Each path below is one point turned by a fixed rotation once a step. After each direction that follows a path, write how fast that rotation turns it, in degrees each step (0 if it stays still).
Each turn is a multiple of 5 degrees from 10 to 175, or 0.
Each row of a path follows its step; steps can be skipped.
Rotation 1:
step 0: -88,72,-26,-172,-58,96,-54,-142,-220,278,-120,156,-134,-103,-97,-116,259,-144,-169,-254,38,181,294,-143,190,-106,-66,121
step 1: -44,-110,-215,-22,-45,29,-47,103,186,-110,-118,195,-294,-85,233,240,-80,105,-159,-32,390,228,10,-126,-51,30,-35,149
step 2: -233,82,-192,207,302,29,48,272,-258,-10,182,5,6,-105,30,170,-248,214,-36,83,-83,12,77,123,-24,-53,255,151
step 3: 105,108,-183,-38,118,-88,225,-32,-177,-57,-13,19,-272,136,-286,47,-104,-135,322,-98,-8,-348,48,71,-208,-139,-79,18
step 4: 210,-206,-47,-78,38,325,-145,-176,-11,-333,281,64,78,117,54,29,166,-47,122,-340,-25,-100,-1,54,118,-96,-87,32
step 5: -119,74,-101,-51,-187,-92,111,-46,-88,-45,153,277,385,-245,85,168,299,-32,78,-55,58,41,-163,-41,-55,281,-110,46
step 6: -231,-30,381,-68,40,-8,207,4,289,49,15,94,-51,-78,-167,312,-49,103,-40,-9,-102,84,-355,66,-132,-62,92,-16
step 7: -32,96,134,44,175,266,-84,-107,-124,-25,-242,-30,37,78,-73,204,22,119,-164,288,-327,-266,62,-206,-38,-33,-81,-215
step 8: 22,-70,-67,-135,-171,9,-122,-148,60,-68,-186,93,-143,-157,362,-263,-222,-199,170,62,-301,-235,-49,-49,-30,71,12,-72
step 9: -216,-111,46,-28,-115,-198,-374,61,98,17,68,169,194,-171,-132,-283,-59,-22,-260,-269,-50,-64,152,139,21,-123,-22,-68
step 10: 32,-63,123,186,-288,-307,-39,220,125,3,80,122,-23,316,-3,89,-24,192,-132,84,171,-62,166,-125,-247,218,-90,-29
Directions:
49,22,5,37,100,-20,124,23,0,-68,34,-71,113,8,34,-12,42,30,49,-76,48,-59,-87,-39,-17,-66,-87,109
40
-34,-82,-68,27,-115,-78,13,-81,35,23,-55,44,36,34,-14,3,97,140,-50,-91,9,17,-28,-11,45,22,76,87
80
-49,5,-20,-5,57,5,5,30,27,-19,-156,-4,-39,-124,84,-34,-106,98,-30,-28,3,-83,114,-20,-9,-60,10,29
55
-83,91,89,12,-51,20,25,-35,4,24,103,24,-45,-36,97,-13,42,95,-76,-18,121,46,16,67,-74,15,-88,-29
80
-111,-86,41,3,8,41,-38,-22,-4,-24,33,168,38,4,3,42,-15,19,44,-10,-93,-133,-72,-33,-86,6,-62,-26
20
-48,-20,-134,-84,-2,29,-79,117,80,2,10,-14,-1,-74,62,-22,86,-50,-48,29,26,-46,-93,71,70,37,-61,28
95
-56,171,-58,60,-39,-39,11,39,-66,10,-120,74,71,71,-8,30,41,-36,30,-12,50,-46,21,-25,68,15,-56,-92
155
Rotation 2:
step 0: 259,44,133,-181,-16,58,-66,217,-369,-73,-237,11,311,23,44,219,157,-170,-224,-179,-142,81,-69,-130,-267,44,193,242
step 1: -263,-194,50,3,-80,107,89,-154,3,-26,-363,110,228,-193,-43,-190,-243,62,104,-170,228,272,10,-220,-35,173,279,-265
step 2: -199,87,139,-120,44,213,-163,100,-198,-4,-38,-402,92,96,23,-99,-168,-137,-66,-159,-337,-77,382,-259,109,16,-224,-68
step 3: 165,182,32,-95,-154,82,-93,-75,331,-247,51,-104,-17,-414,-124,-85,-28,-202,130,49,-118,-18,42,-70,-69,480,222,91
step 4: -109,-172,216,-104,-233,-227,-154,148,-207,36,85,-6,-195,-78,152,-155,-55,85,-87,135,-282,206,35,-53,-505,76,-110,-209
step 5: -46,-158,140,-180,109,106,-138,-88,9,54,222,-46,429,-75,53,-34,93,-304,34,-79,-205,312,-380,-120,12,-44,205,221
step 6: -253,-74,113,161,124,-267,-118,-82,-146,-201,-110,47,-223,-103,17,105,-446,-240,-115,-194,-46,38,-26,-116,96,21,328,-269
step 7: -208,351,266,-201,-194,167,114,14,77,-99,-14,-412,2,265,183,-78,-155,-287,238,9,-27,22,-200,-4,-9,13,-149,-81
step 8: 16,24,169,42,-132,195,-188,16,174,-438,98,24,-160,58,-35,218,-97,167,-75,-183,-214,132,122,217,-237,158,323,256
step 9: 99,-314,302,-199,88,-186,-13,241,-21,-121,-243,-19,-35,14,366,-145,-114,92,49,-17,153,252,-210,-79,-121,253,-215,108
step 10: -39,-179,169,-226,82,376,-134,-218,-181,-25,96,233,190,296,-176,208,-94,-126,-101,21,-153,257,-39,-76,169,250,11,-193
Directions:
13,37,29,23,-18,-5,69,-55,-50,80,-38,6,-56,-91,113,-44,-158,43,-50,111,98,60,-3,24,-24,24,-26,-30
135
92,-4,3,-69,74,-81,9,120,-57,37,-44,-158,41,-38,61,67,-14,-1,29,-46,-38,-8,9,87,-13,-53,-60,-60
160
-79,9,50,37,5,-107,-24,-15,72,26,166,-39,-74,-36,41,29,-34,-83,28,23,-29,-8,-100,12,-27,-119,58,13
35
-11,-21,-47,85,39,37,168,48,-28,103,66,70,-65,-39,-42,-30,54,-29,3,-92,14,-61,-3,105,9,14,-68,33
0
-17,14,-10,37,-14,62,14,-68,-143,-95,-86,31,50,-30,38,-54,13,-75,33,-17,10,-82,-57,49,-12,-152,64,-47
65
Rotation 3:
step 0: -100,-6,89,-179,-30,58,-69,-68,182,214,121,-222,-38,-277,-152,93,45,-13,232,-79,197,-190,162,106,317,58,-6,-31
step 1: 86,-16,240,-179,-123,59,26,-160,190,128,264,12,36,-129,125,-165,400,137,60,-54,-128,-205,1,68,145,-42,79,-22
step 2: -122,-198,283,-121,-86,-54,100,136,-82,55,267,54,15,-236,-55,123,275,25,67,-99,-61,-24,68,-292,-14,-35,98,196
step 3: -199,-160,155,-188,18,-47,-291,142,25,-37,79,-82,283,-6,73,164,376,-154,99,8,-89,143,-44,14,-92,-88,53,-30
step 4: -94,-254,234,142,46,39,-147,-130,110,-217,66,-135,191,-129,101,79,154,-93,148,-174,288,157,123,-54,92,-31,-183,-2
step 5: -108,71,152,-57,128,-104,-32,-182,329,-174,-209,-4,68,-241,-134,86,243,133,74,-61,96,52,136,40,151,-248,71,-129
step 6: 118,59,53,47,76,32,144,-16,-35,-13,81,-171,252,-185,-162,71,307,249,196,95,199,-76,14,14,326,-38,119,85
step 7: 12,41,115,-184,88,-47,-97,6,-21,117,200,-172,44,-271,-136,233,166,34,171,-160,-143,-359,-80,136,130,-96,-119,28
step 8: 18,-197,214,-351,-46,299,-19,-49,36,167,219,-95,37,-18,75,-1,248,74,80,-294,37,6,-114,-62,131,-40,46,-15
step 9: -217,-404,201,-155,-41,-2,-46,50,92,-111,89,-147,-66,-165,-29,-93,290,-25,21,-89,-144,-68,271,-58,-13,8,148,85
step 10: 96,-129,279,-1,-128,-139,-77,95,174,-208,-57,-79,350,-47,9,-35,339,-146,82,-62,-22,86,-88,-201,7,-124,106,80
Directions:
31,-9,-30,-92,-166,31,23,63,68,-15,10,-51,6,-52,-22,-118,-64,-123,8,-17,-52,-63,-11,-49,51,54,53,-8
40
64,110,88,25,69,85,15,-20,-5,-12,0,-63,-76,-89,38,62,-56,41,78,71,-43,-40,-39,6,28,96,82,-86
55
25,47,25,0,53,54,-17,95,-25,86,78,66,-150,32,-64,-102,95,-27,57,-60,20,-49,-37,71,-5,-11,8,67
55
-88,-44,-29,32,31,-65,-27,30,-7,7,17,-55,-123,-118,-94,59,-73,-20,1,-5,11,-87,135,-58,-68,2,-51,17
160
Rotation 4:
step 0: 159,-14,130,9,-219,-171,-114,-112,263,-153,20,-1,-133,-44,-311,-226,-269,16,145,-15,-317,104,68,74,6,-123,217,183
step 1: -28,-14,90,127,281,-282,149,29,70,-16,-50,-340,127,-26,-63,-84,-224,-134,139,-183,12,401,44,-114,-86,156,91,173
step 2: -60,-385,25,62,-60,-22,-164,77,219,20,-67,-243,-65,-346,-65,-190,54,132,-106,60,-268,214,-17,199,40,82,234,99
step 3: -102,112,287,60,-49,-324,23,-41,-70,-130,-63,-42,-129,-117,-371,-169,-194,-134,-32,-172,-83,72,212,81,77,-49,112,333
step 4: -141,-246,-45,259,45,20,229,-142,99,61,-11,-236,272,-244,-148,-30,-127,-177,109,123,-33,378,167,-15,-31,98,129,35
step 5: -152,-107,289,50,-106,63,-102,178,100,-114,83,-213,-140,-167,-317,-141,289,-59,-80,-131,-294,100,26,-22,37,182,219,127
step 6: -126,-47,149,35,4,-54,-35,-93,-237,-27,-265,-51,233,-184,-259,-144,-43,-101,-56,-183,112,240,401,132,121,-14,-66,230
step 7: -132,-148,95,330,-173,208,-53,30,161,20,209,-32,200,-175,-318,11,-144,-176,-21,142,-254,216,56,-83,221,50,12,-67
step 8: -127,-84,169,-41,-139,-48,-182,-15,-82,-26,86,-243,74,-2,-334,-63,252,-171,100,-485,-36,100,165,-163,-81,103,39,34
step 9: 20,-52,-10,81,-162,305,-267,-8,-67,-101,-333,-88,233,-97,-103,-50,-89,-61,-21,-34,-86,438,171,94,195,7,-129,112
step 10: -17,-102,276,68,-121,-64,-208,77,120,-54,373,4,176,91,-317,-121,-224,-39,-86,-216,-167,173,50,-67,215,21,-48,-181
Directions:
38,-12,-18,9,-43,-25,60,-30,-89,43,68,162,-19,54,-26,-22,-157,18,20,37,-62,15,123,17,43,52,14,-5
110
-120,58,41,36,36,33,163,11,-17,14,-1,-64,-55,-129,-12,-39,30,14,-46,51,-50,-49,118,45,-50,-11,23,-4
25
49,71,102,-112,-66,-32,-5,99,32,-80,129,8,9,-16,-67,-3,-1,-20,18,-58,-14,-120,-13,23,-1,-9,105,-10
145
22,50,-64,-24,-125,-16,-52,-39,-4,-66,-123,14,-64,0,-65,58,50,130,-23,-31,2,-42,76,62,-28,28,-18,111
120
-52,-28,-23,38,-30,92,-42,45,32,-23,48,-58,36,-43,35,120,-100,111,-20,76,100,28,3,28,51,62,113,-41
140
-68,-21,-45,81,-51,-110,-62,-38,-3,70,39,14,6,-102,-47,59,-74,-52,-41,-1,31,-126,-42,14,47,-122,-55,18
95
-41,-92,65,22,14,40,0,78,-51,39,-44,46,58,102,-125,125,103,-83,-2,72,11,-15,52,49,-9,-28,23,12
25
Rotation 5:
step 0: -111,195,88,-66,24,270,91,143,-1,-113,-92,214,84,48,318,-60,182,76,147,2,-12,-206,-142,145,-7,32,193,-179
step 1: 95,265,-174,48,-196,-142,30,26,-324,-25,-107,-143,170,-149,-107,-6,-53,188,-89,-101,-162,-3,-67,-95,-198,113,177,-114
step 2: 139,48,-147,170,22,-126,-90,54,155,247,209,52,160,107,107,-225,143,200,-24,-4,-140,-80,-28,-54,9,126,-246,247
step 3: 48,7,-87,-27,-51,240,-29,82,48,-13,47,119,114,-268,250,-83,91,-258,119,73,303,156,-21,-122,-203,173,-90,-20
step 4: -187,-155,-16,-63,-85,-73,-100,88,-142,-46,149,-227,146,-118,-62,286,367,115,-52,49,-38,102,-153,28,-6,61,0,-239
step 5: 240,45,81,-20,67,118,-20,-5,102,-146,13,-129,93,215,91,19,172,92,130,-170,-117,-159,-215,-107,228,264,203,158
step 6: -85,263,-145,-94,1,75,191,-151,-157,57,-76,120,-124,-157,126,-54,59,-4,24,-241,-48,-39,25,226,-234,339,-28,65
step 7: -197,149,1,356,-99,45,-25,32,29,239,-16,-122,-85,-109,-82,-152,148,249,6,151,-97,150,-117,-228,-92,61,-81,-103
step 8: 342,-73,85,59,-163,-19,90,42,168,-134,122,-268,49,-56,99,-89,268,-138,-38,15,78,-126,170,-192,-126,55,-160,90
step 9: -188,166,-130,-206,104,75,-287,97,103,-108,28,-36,-21,21,72,108,348,-7,110,-215,240,48,32,177,-103,-27,-95,-28
step 10: -100,112,-160,-96,-303,66,62,-55,-49,36,-45,-141,-104,177,43,221,4,139,114,30,37,71,-129,-242,227,242,171,-150
Directions:
21,-24,65,-32,-34,0,8,-44,64,14,-87,42,29,-36,155,-55,61,2,-129,-7,-25,5,75,-53,145,5,30,45
130
27,63,42,62,-21,-105,-19,-39,46,-6,-99,66,-73,-7,59,16,-110,78,-39,-2,-80,-62,-95,23,-103,78,6,-6
70
64,76,46,67,-70,30,-8,-133,-36,40,107,20,0,4,-18,25,1,29,-108,-40,98,46,-73,45,45,-52,14,-109
120
105,67,1,-8,-18,-44,-154,83,-50,-28,-38,-89,5,54,14,5,32,-54,-1,-106,-72,-27,41,90,26,-45,80,-32
90
-39,16,-69,-124,42,67,-20,-28,5,103,-42,5,-83,7,111,-77,-14,-60,32,35,-16,56,-32,40,-43,-10,10,-156
115
18,-13,-24,-142,7,18,20,-35,-63,-71,-45,-62,22,-106,-45,8,-22,27,-149,-57,-14,71,6,52,-105,-13,-73,52
145
-70,28,-88,44,106,-82,12,-56,73,-41,41,49,34,-71,-22,45,26,-68,-44,-98,-33,11,75,-77,-53,-13,102,-80
135
Rotation 6:
step 0: -24,95,-158,-221,59,-113,189,208,246,-37,-161,330,-68,86,135,62,81,-36,-19,-21,132,185,-55,101,196,-52,18,268
step 1: -85,-41,15,-218,-85,43,-109,191,-22,-179,-76,-177,-18,36,-3,18,-85,-273,8,-339,98,149,145,373,-10,137,30,41
step 2: -138,-106,238,242,120,-156,105,104,-44,91,136,77,188,-17,53,150,-304,-81,44,-296,-17,-67,73,59,155,-60,196,152
step 3: -30,30,-225,134,71,-43,127,175,212,86,-110,194,-166,157,-92,68,-164,247,259,-54,130,-70,61,221,135,-19,-142,183
step 4: -55,50,-41,-229,-79,-208,-54,-60,-72,-261,122,59,-110,32,-47,219,-25,-55,63,-180,73,253,88,279,-141,-174,-239,155
step 5: -98,-80,104,-171,196,-87,-220,44,84,-8,296,91,73,-149,94,-80,-144,-202,202,-251,34,-88,-100,-17,162,42,74,291
step 6: 81,-125,-306,88,234,58,189,371,-24,-147,65,90,-206,0,96,30,-129,73,-24,-224,39,-209,104,53,127,-47,66,48
step 7: -244,-137,-127,-38,14,-184,-20,-26,8,-10,-106,158,-68,26,-15,66,-41,77,-54,-222,210,105,426,56,-313,-29,-42,176
step 8: 20,59,104,-3,-11,-100,-101,-149,35,17,-3,5,-124,-170,-202,94,126,-45,296,-469,133,-48,-102,-19,75,-94,137,252
step 9: 187,40,-129,-47,47,-258,123,393,45,-12,-69,219,-133,-12,56,-26,4,-257,-14,-62,-94,-75,-70,9,123,-211,28,271
step 10: 27,-51,-120,-209,144,-18,-26,126,224,-99,-157,101,73,212,179,48,-21,-111,-108,-275,266,186,190,200,-49,163,97,18
Directions:
32,25,-121,-92,-123,55,16,88,-75,-19,-57,19,-49,20,-60,-73,-51,30,-33,55,-81,-53,53,88,0,-65,24,29
125
-28,13,-35,-66,43,-101,80,-41,-10,9,-18,-80,-93,55,114,27,74,19,55,53,-40,8,49,100,-97,94,47,-19
115
25,-57,-97,-39,63,-3,-54,-31,-38,-34,46,32,-91,-97,2,-55,96,32,-21,-47,25,-82,42,-148,-102,-31,19,24
35
23,17,-22,-45,-67,85,-99,-66,56,83,-15,108,50,-7,118,14,53,109,45,-46,-3,-47,11,39,71,81,51,27
145
-27,-47,-98,-82,128,-5,-19,2,44,41,14,-38,82,-64,-34,17,37,-69,-131,-34,-104,-7,2,66,88,38,-18,-53
80
-50,87,-169,78,14,97,-13,-2,111,-45,-8,24,1,27,29,72,-2,-26,-14,50,21,132,57,-32,-54,-29,-1,4
110
-81,-87,-12,-90,55,16,-31,14,50,146,-6,24,29,76,-74,-91,-33,-48,74,105,78,23,-4,-32,-36,10,41,56
155
36,49,-42,30,-8,-97,-14,-130,19,82,-40,18,-11,15,-140,63,80,53,36,9,-53,3,-49,33,-8,-82,-93,86
80
Rotation 7:
step 0: -3,-90,-146,-90,175,62,-291,-76,-23,-115,-128,-57,-123,196,-55,32,37,159,-56,212,-333,191,179,184,-221,-279,119,97
step 1: -212,-92,-237,-376,40,90,-206,98,98,40,289,-103,-114,25,-226,4,152,279,-96,-37,-45,-11,-89,200,141,-61,-43,147
step 2: -148,147,-98,-39,-102,-116,232,-87,248,95,301,52,-63,-260,-206,57,-19,154,-90,-349,-51,107,74,10,170,-137,236,-24
step 3: 21,16,-7,4,-47,81,404,91,-3,44,8,34,65,-274,-85,-177,226,-246,-55,100,-278,32,231,-13,-4,-150,318,-76
step 4: 167,-301,-143,64,45,-5,96,-115,-29,62,142,-11,273,100,-151,-408,156,-186,17,190,9,-211,76,116,-89,-248,-87,4
step 5: -41,-215,13,47,-195,-30,-101,-124,-13,47,-100,-97,138,-38,-252,-196,39,143,120,-206,397,-145,106,294,-240,96,38,108
step 6: -279,-119,136,-55,-71,141,61,-201,182,-193,-207,-76,-75,-182,154,117,-99,149,350,-49,139,72,297,136,-111,-127,72,-26
step 7: -328,-102,-66,-319,39,121,-77,52,-119,-171,-47,49,11,77,75,142,81,-269,310,17,-17,-15,-30,52,180,-268,102,-296
step 8: -142,216,-120,-77,-33,-92,-60,183,42,-70,90,132,224,392,-165,-167,-44,-155,182,-306,-2,139,-197,-32,-23,-267,41,1
step 9: -91,106,34,-26,-22,-11,77,224,217,102,-123,28,2,64,8,-160,-90,-21,125,-246,-262,-172,-120,8,-280,58,260,411
step 10: -97,-201,179,96,153,28,217,58,-20,-220,174,31,-34,-154,244,-23,19,29,46,-20,-133,-402,-123,86,86,-124,16,378
Directions:
51,-14,143,66,-20,26,-102,-50,15,-59,41,49,82,-86,-68,-40,-4,-51,-33,60,28,-119,81,-62,-26,28,8,38
55
22,-16,-36,-2,-173,-28,45,107,24,-9,68,4,20,54,2,-49,-20,25,21,-41,-123,-62,31,-138,59,21,31,-39
60
-10,51,21,55,-33,-50,-16,-39,-67,136,-21,-63,93,-22,-14,137,51,-1,73,38,-75,19,3,-45,38,37,-124,53
0
-31,92,-53,112,-18,-101,-23,74,46,-35,30,-6,100,-61,17,50,-20,49,-2,-25,40,64,22,36,-132,60,90,-57
115
67,60,-10,33,90,161,125,63,0,91,43,22,72,-2,-36,59,-35,18,-43,-60,-9,-104,-22,7,-41,-40,12,-13
55
-38,21,-7,79,-36,-40,-12,-66,-40,-29,44,90,5,60,-130,-23,23,14,-29,-129,32,-35,-85,83,73,54,-86,-80
115
Rotation 8:
step 0: 16,1,55,141,200,-206,152,120,-184,-33,-316,-298,-274,34,-89,-209,112,81,156,161,-72,-52,-174,-248,186,84,-300,-170
step 1: 300,-78,-152,-138,255,-141,-60,-213,59,-311,64,-36,172,-113,136,30,18,272,108,-191,-116,-32,-124,59,283,14,307,201
step 2: -314,-290,-22,-79,-111,-24,-131,8,-358,-281,-208,16,139,142,-84,215,205,-67,-21,89,-312,-95,-3,-66,32,-80,-176,-219
step 3: -43,405,138,-176,30,-39,-101,-316,17,-28,-63,-432,-53,46,-14,-71,268,282,-21,-140,178,-34,-125,176,100,15,14,-152
step 4: -111,-194,-365,70,147,-146,35,191,46,-38,27,-95,-47,-6,-157,-205,39,-43,332,-156,-255,-26,-212,-185,326,197,-78,-196
step 5: 110,-21,-68,-75,169,-204,104,-361,-203,-235,-174,-28,150,-61,25,15,290,123,127,-102,-38,115,195,-16,48,-419,44,269
step 6: -212,18,200,-208,-112,101,-164,-71,-44,-375,67,-26,-336,-24,4,178,148,-90,78,122,-290,-71,-117,-90,247,70,54,-323
step 7: -318,110,-262,-216,55,-209,109,22,226,-94,-102,-145,178,34,-102,-44,372,181,-115,-272,256,-62,-196,178,27,-19,13,9
step 8: -63,-72,-80,-17,67,-182,17,-104,-247,150,230,-47,-128,-130,-179,-91,3,41,265,-193,-148,26,278,-218,315,-143,-203,-341
step 9: 7,28,106,-48,186,-16,274,-122,224,-375,21,-268,-139,-67,44,120,252,-50,285,-27,-140,24,-155,4,-108,-290,5,290
step 10: -122,60,-209,-298,-14,-175,-190,35,-10,-261,-27,420,-262,-65,-5,126,94,-57,-40,-11,-69,-188,47,208,339,3,-122,-160
Directions:
22,-22,0,-60,-76,71,18,-81,-29,78,55,-87,-97,-123,77,6,30,80,-1,96,10,-16,-75,-99,-4,15,-30,37
130
-73,6,-129,-38,-62,-30,-14,-7,-102,98,-42,74,101,-50,-30,2,10,40,-35,-3,-88,-42,113,-23,-18,-44,-48,77
125
76,-37,-28,47,119,-64,4,-83,89,140,-21,-43,-63,-12,-67,-86,28,-61,73,19,-96,-15,29,24,-47,7,-30,18
85
51,88,-76,11,42,12,-58,-31,105,-45,27,-37,50,11,90,-41,29,126,-54,-31,0,28,22,-10,-129,-118,53,-10
175
0,73,-16,34,-57,24,-22,31,-72,38,42,-79,10,-11,-56,-92,-56,-31,80,-176,71,-41,-71,-35,-64,-23,-88,-16
85
Rotation 9:
step 0: 6,-13,43,161,-341,-55,233,-103,124,-49,159,-134,286,-45,59,-187,121,-175,-153,187,-30,-178,4,-215,169,298,-69,-59
step 1: 20,-172,-189,-64,-137,-150,-141,-29,327,63,12,-7,-197,-63,-87,-26,114,165,151,339,-35,277,92,70,246,-211,-209,-3
step 2: -142,-283,177,168,74,241,43,317,44,-77,-37,173,-144,-150,-185,-71,-231,-306,-157,3,128,53,-174,-104,37,-155,-49,57
step 3: 199,-28,208,106,43,-228,411,-4,98,-127,-33,66,104,-232,144,-32,25,251,-155,-257,-31,-11,47,100,218,104,-150,119
step 4: 82,-234,-185,9,-66,138,75,-87,248,64,190,-169,103,-84,330,-151,113,79,211,190,71,-47,-184,-119,-257,-177,-74,209
step 5: -11,86,187,81,4,190,145,208,324,-46,-65,-109,20,146,-497,-5,99,65,128,108,109,147,171,-175,37,-44,105,115
step 6: 97,-1,-152,-122,-2,-115,34,10,41,-344,-389,250,168,-133,61,-293,-238,58,-135,0,267,40,12,-98,68,-79,-46,-71
step 7: -9,-131,10,539,-87,-120,-49,41,187,56,-217,-29,-94,-186,138,-50,180,76,-7,-29,-169,-242,52,-32,-280,36,-118,-15
step 8: 20,-6,-53,-85,-27,-139,80,277,240,187,194,-87,-172,-65,26,-40,-254,44,424,-218,218,113,195,32,-66,-30,114,114
step 9: -33,229,-27,88,44,309,148,329,-122,-351,15,177,115,248,161,-184,-63,80,-56,8,-92,33,137,-73,-110,-159,-39,152
step 10: 119,61,-325,111,62,-199,106,10,-34,35,-333,-41,134,10,-165,4,232,280,-27,-220,37,159,-267,45,-231,85,52,34
Directions:
5,-90,-43,56,22,3,33,-11,-151,-51,-127,-50,36,-53,-105,31,-84,44,-29,-34,3,-93,-32,66,37,-47,-21,35
95
138,36,19,-66,0,57,-22,24,23,-66,5,73,-22,62,-57,-91,4,-93,-84,-148,-25,-66,12,-8,63,-50,20,24
110
101,-45,-57,-65,-20,-114,-9,-27,12,67,65,39,-12,21,-41,43,-45,131,-74,-28,127,65,17,40,-26,-72,45,-40
160
11,21,90,-77,-46,-87,179,-8,-37,0,-37,-20,-20,36,12,-104,-82,-38,16,78,-60,5,42,69,-14,-13,63,-65
130
-4,-36,-43,-2,-70,-50,-122,-67,52,-37,-106,9,27,-9,-99,-49,22,-46,-9,95,30,-37,89,-72,30,54,40,-122
65
-53,103,-79,26,64,-127,54,-63,-38,-74,98,73,74,-91,-27,-25,15,-11,-58,11,-61,-23,28,-91,-13,-53,-22,27
115
